In the data rows, zero lies at 7.5, halfway between 7 and 8.
Some points:
[ 1.  4.  2.  0. 11.  5.  1. 10. 12.  4.  5.  8.  2. 11.  2. 12. 13.  6.  7.  4.  9.  4.  9.  8.  5. 10.  8.  4.  9.
  0.  6. 10.]
[ 8. 11.  5. 10.  5.  7.  7.  5.  2. 10.  8. 10.  5.  6. 14. 10.  9.  9.  9.  9. 10.  8.  5. 13.  6.  8.  6. 10.  7.
  7.  4. 14.]
[ 9.  3.  3.  6.  6.  5.  9.  9.  5.  5. 12.  6.  2.  1.  4. 10.  9. 10. 10.  3.  5.  2.  7.  7.  5.  3. 10. 15.  4.
  9. 10.  4.]
[ 7.  8.  7.  7.  4.  7. 14.  9.  4.  2.  6.  7.  9.  6.  0.  5. 12.  8.  7.  3.  5. 10.  6.  6.  6. 14. 10.  3.  2.
 11.  4.  6.]
[ 6.  7. 12.  7.  7.  5.  7.  8.  4. 14.  7. 10.  4.  9.  8.  9.  6.  5. 10.  4.  3.  8.  2.  9. 11.  9.  9. 10. 10.
 10.  8. 10.]
[10. 10.  9.  5.  7.  5.  5.  5.  9.  2. 10.  3. 10.  6. 11.  5.  1.  9.  9.  5.  8. 11.  3.  9. 12.  3.  7. 12.  9.
  1.  6.  8.]
[11. 14. 11.  9.  9.  5. 10.  2.  8.  9.  3.  7.  9. 14. 10. 10.  3.  3. 12. 12.  6. 12.  5.  6. 10.  8.  1. 10.  3.
  5.  4.  8.]
[ 8.  8.  7. 10.  4.  4.  9.  3. 13.  5.  9. 10. 10. 10. 11.  8.  5.  9.  8.  6.  7.  4. 10.  8. 10.  9.  7.  7. 11.
  3.  9.  8.]
[ 7.  7.  7.  9.  6. 12. 10.  9.  4.  5.  7.  8. 10.  7.  8. 13.  3.  6.  7.  1. 12.  6.  4.  4.  9. 13. 13. 10.  5.
  9.  5.  6.]
[ 6.  9. 15.  5.  4.  8.  7.  9. 13.  7. 11.  7.  9.  0. 10.  3.  4.  9. 11.  6.  7. 13.  7.  9.  9.  7. 12. 13.  8.
  3.  9.  6.]
[ 4.  9.  8. 11. 12.  7.  6.  4.  2.  2.  6.  5.  6.  7. 12. 11.  5. 10.  9.  6.  4.  8. 12.  6. 13.  8.  3. 12. 11.
 14.  5. 10.]
[13.  9. 13.  5.  3.  9. 11.  4. 11.  1. 12.  6.  3.  7.  9.  7.  5.  7. 10.  3. 10.  7.  2.  6.  3. 10.  8. 11.  6.
  4.  8.  8.]
[11.  9.  4.  8.  8.  5.  7.  7.  3.  7.  7.  7. 12.  4.  7.  9.  9.  9.  5.  9.  8. 11.  7.  9.  8.  7.  8.  0.  7.
  9.  6. 13.]
[ 7.  8.  4.  6.  6. 15.  8. 11.  1.  5.  7. 11.  2. 10.  6.  6. 10. 10. 14.  9.  5. 11.  5. 11. 12.  6.  5.  5.  8.
  9.  5.  7.]
[ 2.  8.  7.  6.  6.  3.  1. 14. 10.  6.  4. 11.  3. 14.  5.  1.  9. 10.  1. 15. 14.  5. 15.  6.  3. 11.  8. 11.  6.
 12.  7.  3.]
[ 8.  3.  7.  6.  9. 10.  7.  7.  6. 10.  7. 12.  9.  5.  3. 12.  9.  6.  6. 12.  5.  7.  7.  3. 12.  2. 13.  2. 10.
  8.  9.  7.]
[ 9. 10.  3. 10.  5.  8. 12.  6.  7.  6.  8.  7.  8.  3.  2.  4.  8.  1.  3.  5. 11.  4.  1.  4.  7.  8.  9.  4. 12.
  5.  4.  2.]
[ 8.  4.  4.  7.  9.  6. 11. 10.  6.  8.  4.  8.  8. 12. 10. 11.  6.  6.  7.  5.  4. 11.  5.  9.  5.  5.  3.  9.  6.
 11.  8. 11.]
[ 8.  7. 15.  8. 11.  7. 11.  8.  9. 10.  9.  6. 15. 11.  9.  8.  2.  1. 12.  6.  8.  7.  4.  9. 10.  3.  5.  4.  6.
  6.  5.  5.]
[ 8.  6.  4.  9.  7.  5.  4. 13.  3.  9.  7.  7.  9. 11.  5.  7.  6.  8.  8. 10.  4.  3. 10.  8.  6. 11.  9.  8. 11.
  4. 13.  6.]
[ 3.  7.  3.  7.  7.  8.  2. 15. 10. 15. 10.  4.  8. 11.  0.  1.  8. 10.  3.  8. 13.  5. 10.  9.  4.  6.  1.  5.  8.
 14.  7. 10.]
[ 8.  8.  2. 10.  7. 10.  7. 12.  8.  8.  9.  6.  5.  3. 10. 10. 11. 13.  8.  6.  4.  9.  7.  5.  7.  9. 10. 14.  7.
  7.  5. 10.]
[ 7.  2.  6. 10.  6.  0.  9.  5.  5.  6.  4.  7.  9. 11.  8. 12. 10.  5.  4. 13.  7. 13. 12. 13.  9.  2. 14. 14. 10.
  8.  6.  4.]
[14.  7.  6.  9.  7.  5.  8.  8.  3. 12.  0.  8.  4.  6.  8.  8.  5. 11.  8.  5.  9.  4.  2.  6. 11. 10.  2.  6.  6.
  7.  8.  7.]
[11.  8.  5.  9.  6.  6.  2. 11.  5. 11.  6. 13.  7.  4. 11. 10.  8.  8. 12.  9.  3.  7.  6.  8.  7.  7.  8.  7.  2.
 11.  7.  2.]
[13. 10. 10. 12. 12.  8. 11. 12.  6.  5.  9.  9.  3. 12.  7.  8.  7.  9. 12.  5.  8.  8.  6.  7.  8.  8.  8.  8.  7.
  7. 12. 10.]
[14.  9. 11. 11.  8.  9. 10.  9.  9.  2. 10.  4.  3.  7. 10.  4.  5.  5.  8.  5.  3.  5.  4.  5. 10. 10.  7.  5.  7.
  4.  3. 10.]
[ 5.  7.  6.  7.  9.  9.  7. 15.  7. 10.  2.  6.  7. 10. 10.  6. 12.  8.  3.  6.  3.  4.  7.  8.  4.  4. 13.  6. 13.
  2. 12.  7.]
[ 2.  4.  9.  7.  7.  9.  0.  7. 10. 10. 12.  8.  5. 15.  9.  0.  7.  4.  8. 13. 11.  3. 15.  7.  2. 14.  5.  5.  7.
  7.  5.  9.]
[ 7.  9.  7. 12. 10.  7.  9.  1.  7.  9. 10.  8. 14. 10.  3.  7. 10.  4.  6.  8.  6.  5.  3.  5.  9.  9.  6. 11.  6.
  9.  6. 11.]
[ 8.  5. 12. 10.  0. 14.  3.  6. 10.  8. 14.  8. 12.  5.  4.  9.  8. 11.  5.  6.  5. 15. 14.  8.  6.  5.  5.  7.  0.
  5. 10.  7.]
[ 3. 11.  5.  5.  4. 10. 11.  8.  7.  7.  6.  8. 11. 11. 13. 10.  7.  4. 10. 10.  7.  2. 11.  8.  8.  8.  8.  7. 11.
  3. 13.  8.]
[ 4.  4. 14. 13.  8.  8.  9.  5. 15.  6.  4.  7. 12.  4.  8.  6.  5.  5.  9. 10. 12.  9.  5.  7. 14.  6.  3. 10.  2.
  8.  7.  5.]
[ 8.  8.  9.  6.  9. 11.  9. 11.  6. 10. 10. 10. 10.  8.  8.  5. 10.  7.  5. 14. 12. 12.  8.  1. 12.  9.  0.  5.  7.
  9. 13.  7.]
[ 4.  8.  7.  8.  7.  6.  7.  3.  6. 12.  3. 10.  2. 15.  6.  7. 11.  7.  6.  1.  8.  8. 15.  6.  4.  5. 11.  9. 11.
  7.  7.  8.]
[ 9.  9.  3. 10.  9.  7. 10.  6. 10.  3.  6.  7.  6.  8.  8.  5.  6. 10. 10. 12. 11.  6.  4.  6. 10. 12. 12.  8.  3.
 10.  4. 10.]
[ 5.  9. 11.  0. 12.  8.  7.  2.  9. 14.  6. 13.  5. 11. 13.  4.  3.  9.  0.  9. 12. 11.  9. 14.  9.  6.  5.  2.  4.
 12.  9.  4.]
These points spread out most along one direction. Take the direction at right angles to it along which they spread out most. Go by this last direction. For each point below, how far along it does it lie, from 0 to 99? 50 is the average, and the first point above lies past it. One standard deviation of the points above along it is 16.
[ 4. 11.  4.  4.  7.  0.  8.  5.  9.  8.  8. 11. 10. 11.  8.  6.  8.  8. 10.  9.  7.  6. 10.  9.  1.  9. 13. 13. 15.
  9.  1.  3.] >> 56
[11.  8. 13.  6.  8. 15.  9. 12. 10.  5. 10.  5. 11.  4.  6. 11.  4.  9.  3.  6.  4.  8. 10.  9. 12.  6.  5. 12.  5.
  6.  7.  6.] >> 45
[ 6.  5.  7.  5. 12. 12.  9.  7. 10. 12.  7.  4.  9.  4.  8.  3. 13.  6.  5.  8. 13.  9. 11. 11.  6.  8.  3.  3.  3.
 10. 11.  3.] >> 33
[ 6.  6.  8.  5. 10.  7.  8.  8.  4.  3. 12.  7.  1.  4.  9.  6.  6.  9.  6.  7.  3.  9.  6.  8.  4.  6.  9.  7.  8.
  8.  7. 12.] >> 64
[ 8.  1.  8.  4. 11. 13.  3. 12. 11. 10. 12.  7. 10.  8.  8.  1.  7. 15.  7. 10. 14.  4. 12.  6.  1.  6.  7.  8. 10.
  9.  6.  6.] >> 41
[13.  7.  5.  6.  8.  6. 12.  4.  8.  7.  4. 10. 10.  2.  3.  9.  9.  8.  8.  7.  9. 10. 10. 10.  5.  9.  6.  9.  7.
  9.  7. 15.] >> 56
[ 4.  7. 10. 13.  9. 13.  5.  6. 12.  5. 11.  6.  7.  1.  6. 12. 11.  7.  7.  4.  2.  8.  6. 13.  0.  5. 14.  0. 15.
  3.  8.  4.] >> 69
[ 8. 11.  7.  7.  9.  9.  3.  2.  8.  7.  7.  5.  7.  5.  9.  9.  7.  5.  9.  6.  9.  7.  0.  6.  2.  7. 10.  4.  9.
  9. 10.  7.] >> 53
[ 6.  8.  2. 10.  6.  4. 10.  3.  8. 12.  7.  6.  7.  6.  7. 11.  6.  3.  7. 11.  7. 13. 10.  4. 13. 10. 10.  6.  6.
  8. 11.  8.] >> 46
[10.  9. 13.  5.  5.  3. 10.  7.  8.  9.  6.  3.  9.  7.  6. 12. 15. 11.  8. 11.  5.  2.  9.  6.  9.  3. 10.  5. 12.
 10. 10.  8.] >> 58
